In the rows, 128 means zero.
The rows below come in pairs that one turn or mirror swaps. Which row does each named row swap with?
The rows were stretched afterwards, more along some directions than others.
z_201: [160 104 120 134 152 124 123 129 124 121 134 137 154 137 115 148 150 123
 112 122]
z_79: [122 119 128 133  93 116 109 142 112 127 108 105 110 121 118 156 100 164
 143 131]
z_647: [148 148 150 123 149 144 122 131 131 143 118 133 138  82 121 135 160 110
 107  97]
z_73: [128 148 123 114 121 117 143 106 126 126 113 122 117 125 140 117  92 170
 122 139]
z_325: [101  95 113 137  91 116 135 129 124 143 100 141 119 100 122 132 140 156
 127 111]
z_437: [109 100 124 129 140 140  91 139  94 159 112 134 128 131 128 121 105 144
 142  82]
z_916: [122 160 157 133 137 145 110 126  89 149  76 134 117  87 104 131 121 117
 131  80]
z_416: [126 138 119 142  73 114 142 120  88 124 112 108 107 133  94 126 107 162
 140  99]
z_774: [117  97 124 120 146 139 101 142 111 158 134 140 132 114 143 126 138 142
 129  78]
z_153: [162 116 119 132 141 144 134 125  84 136 152 124 149 146 111 108 119 120
 147  81]
z_43: [124 139 121 136  74 120 148 127  89 125 121 104 107 119 104 125 109 158
 152  92]
z_296: [110 145 142 122 137 160 134 114 161 171  73 109 119 126 147  96  96 133
 114 111]
z_224: [115 104 126 120 150 136  97 142 102 158 127 138 129 119 138 131 129 141
 130  77]
z_55: [124 114 100 131  96 111 116 132 104 105 118  96 128 145  99 133  80 147
 167 128]
z_122: [156 128 135 129 162 128 121 131 136 140 131 130 146 119 116 138 157 116
 100 114]
z_357: [148 137 142 123 153 129 121 136 147 144 130 139 140  94 125 136 180 114
 100 110]
z_166: [111 153 122 130  82 113 147 125  92 122 114 100 105 120 104 133 111 153
 144  85]
z_120: [107  96 113 137  70 101 116 139 124 144 106 124 113  96 123 133 141 164
 138 105]
z_584: [163 141 115 137 130 109 112 113  88 109 127 147 158 115 121 138 120 116
 145 134]
z_556: [162 107 116 132 143 151 135 120  92 141 152 137 153 149 120 112 116 120
 140 100]
z_873: [131 118 110 119 119 131 148 107 129 137 104 124 118 131 152 119  94 176
 110 128]
z_755: [166 108 116 156 101 117 103 114 117 142 123 135 145 147  94 105 123 141
 139 115]
z_679: [127 167 164 127 139 141 118 131 102 156  86 136 111  77 112 134 138 122
 120  82]
z_750: [121 156 137 132  95 127  99 140 154 161  87  83 111 114 140 123 102 139
 130 119]
z_810: [121 131 134 128 123 148 134 116 124 143 130 150 118 111 127 128 132 160
 118 108]
z_589: [125 138 115 141  80 119 140 120  86 124 113 107 108 141  93 124  95 161
 146  99]
z_247: [119 161 125 122  91 108 132 118 130 118 114  95 124 103 125 120 100 164
 143 123]
z_466: [102 145 123 122  87 111 144 137  89 123 135 107 104  98 120 138 126 149
 143  83]
z_338: [118 150 137 130  92 114  94 145 152 153  99  87 107 115 129 125 116 149
 131 123]
z_424: [113 150 134 124 134 150 122 120 168 167  80 102 126 128 139  91 112 121
 111 101]
z_300: [146 149 149 121 156 139 127 131 140 149 115 132 134  88 126 134 166 116
  94  96]
z_627: [122 168 144 131 110 131 105 131 155 158  78  79 111 128 134 112 104 143
 129 110]
z_807: [125 115 106 129 105 118 118 128 104 109 119  95 126 154 104 130  79 155
 161 128]
z_307: [153 106 111 130 119 118 123 135  95 140 155 110 147 138 119 105 118 119
 155  92]
z_869: [162 106 113 136 142 149 139 120  86 135 150 142 153 147 110 116 116 118
 144 101]
z_262: [154 153 123 125 151 121 114 118 112 115 142 124 166 116 122 121 129 116
 137 101]
z_964: [108  96 111 137  73 101 123 136 129 145 103 126 116  98 124 136 139 159
 137 115]
z_326: [120 162 138 129 100 131 105 131 160 155  87  76 112 123 135 114  99 142
 121 111]
z_884: [125 151 141 127 128 146 126 120 168 176  83 105 121 127 152 100 106 124
 116 118]
z_773: [158 117 110 141 120 124 105 124  67 119 115 148 146 107 127 149 108 130
 149 116]
z_736: [144 111 113 128 142 125 128 128  75  91 142 141 149 119  90 155 134 124
 149 112]
z_195: [109 160 156 123 127 149 107 137 101 154  84 127 111  73 111 127 124 123
 134  80]
z_588: [116 146 130 137  88 113 106 141 142 141 100  91 111 113 125 145 108 147
 133 136]
z_377: [148 150 158 121 157 146 131 131 127 148 109 139 134  80 121 135 167 117
 112  96]
z_747: [138 113 113 121 149 128 126 133  77  96 146 140 145 118  92 152 125 123
 150 105]
z_121: [160 112 119 128 140 141 132 126  86 142 150 123 152 141 115 111 111 115
 155  89]

z_584 swaps with z_73
z_810 swaps with z_755
z_247 swaps with z_262

The rows below come in pairs that one turn or mirror swaps. Which row does each named row swap with?
The rows were stretched afterwards, more along some directions than others.
z_803: [149 137 115 120 106 129 124 127 140 125 120 138 144 103 155 130 123]
z_476: [127 146 115 123 111 123 125 119 143 118 125 140 160 102 146 132 119]
z_753: [104 126 122 135 173 133 110 137 124 133 138 121 123 105 117 133  97]
z_40: [101 119 138 123 194 117 119 136 138 141 144 120 120 118 105 130  92]
z_703: [116 129 120 118 120 123  94 142 102 127 123 113  88 110 139 143 132]
z_984: [147 125 158  90 151  96 165 120 140 164 123 118 128 159 120 110 145]
z_946: [116 144 133 137 136 124 134 111 133 126 152 129 117 144  93 130 149]
z_825: [115 125 119 131 165 135 120 132 129 141 132 115 120 106 125 123 106]
z_107: [138 117 142  97 143 110 160 118 129 135 144 113 144 154 120 119 137]
z_983: [120 118 127 116 157 132 114 132 112 130 137 112 100 106 131 126 112]
z_29: [145 129 129 111 137 129 131 152 113 125 117  97 123 142 123 138 135]
z_899: [104 119 116 134 136 111  87 140 117 131 118 115  97 101 137 145 114]
z_959: [121 140 132 118 138 102 131 105 142 129 144 144 120 148 103 135 147]
z_482: [140 114 149  83 153 103 158 124 125 138 146 110 132 150 122 115 137]
z_728: [159 126 154  66 140  97 159 129 117 158 113 108 121 148 135 111 151]
z_788: [126 133 127 113 125 132 113 141 124 111 132 130 144 109 128 138 110]
z_599: [141 130 161  87 163  95 167 116 150 164 126 119 131 164 120 118 148]
z_265: [117 138 138 141 129 134 143 120 125 127 145 136 131 143  93 129 158]
z_436: [118 118 121 139 150 142 103 137 110 130 129 111  99  95 129 128 109]
z_936: [147 140 130 123 141 135 137 153 120 120 117 104 128 139 119 134 131]
z_413: [130 125 119 113 139  93 129 132 146 122 117 123 124 118 153 128  94]
z_205: [131 131 124 104 150  97 139 131 142 124 110 119 136 122 157 130 108]
z_252: [129 125 126 105 140  93 138 130 143 123 113 124 125 123 149 127 109]
z_223: [145 113 162  82 164  96 149 123 144 170 128 114 120 157 125 119 135]
z_502: [145 135 129 121 134 133 135 156 104 126 115 102 118 142 122 134 128]
z_226: [142 107 146  84 144 108 152 124 125 138 137 110 141 147 130 124 128]
z_940: [139 115 150  70 155  98 156 122 120 133 140 107 133 149 122 121 129]
z_933: [131 113 120 135 163 126 122 136 132 144 131 119 109 104 124 121 100]
z_433: [111 135 121 135 128 134 104 160  86 123 128  97  94 103 127 145 121]
z_919: [123 138 117 124 116 129 109 127 133 116 127 142 147 100 141 136 107]
z_356: [110 116 118 130 170 128 117 137 125 139 132 122 117 106 121 129 102]
z_39: [127 135 126  94 150 102 136 132 138 121 119 116 138 130 157 141 107]
z_575: [134 110 150  84 155 106 154 123 126 138 147 105 136 154 120 124 139]
z_431: [110 130 116 127 129 126  90 146 101 121 120 114  87  99 137 136 125]
z_360: [129 130 120 102 139  89 133 128 141 129 107 122 128 118 165 127 109]
z_497: [114 134 133 141 130 126 126 106 142 130 155 137 126 142 100 131 139]
z_81: [141 139 124 120 142 127 131 148 125 129 114 102 132 143 133 139 132]
z_309: [113 130 122 128 165 147 112 130 131 134 142 116 113 117 119 122 114]
z_914: [136 145 114 113 110 129 124 114 147 123 122 144 156 112 150 130 129]
z_349: [140 136 153  86 158  89 150 116 144 158 124 116 133 160 132 124 141]
z_368: [140 149 122 129 150 127 143 135 144 132 121 109 143 152 129 142 126]
z_629: [135 131 118 122 105 135 106 111 140 122 127 146 136 114 152 140 130]
z_277: [134 134 114 118 106 127 106 113 141 112 132 140 135 109 154 140 115]
z_335: [131 139 122 112 113 130 113 110 150 125 132 142 139 114 142 121 122]

z_368 swaps with z_728
z_265 swaps with z_899
z_436 swaps with z_629
z_39 swaps with z_940

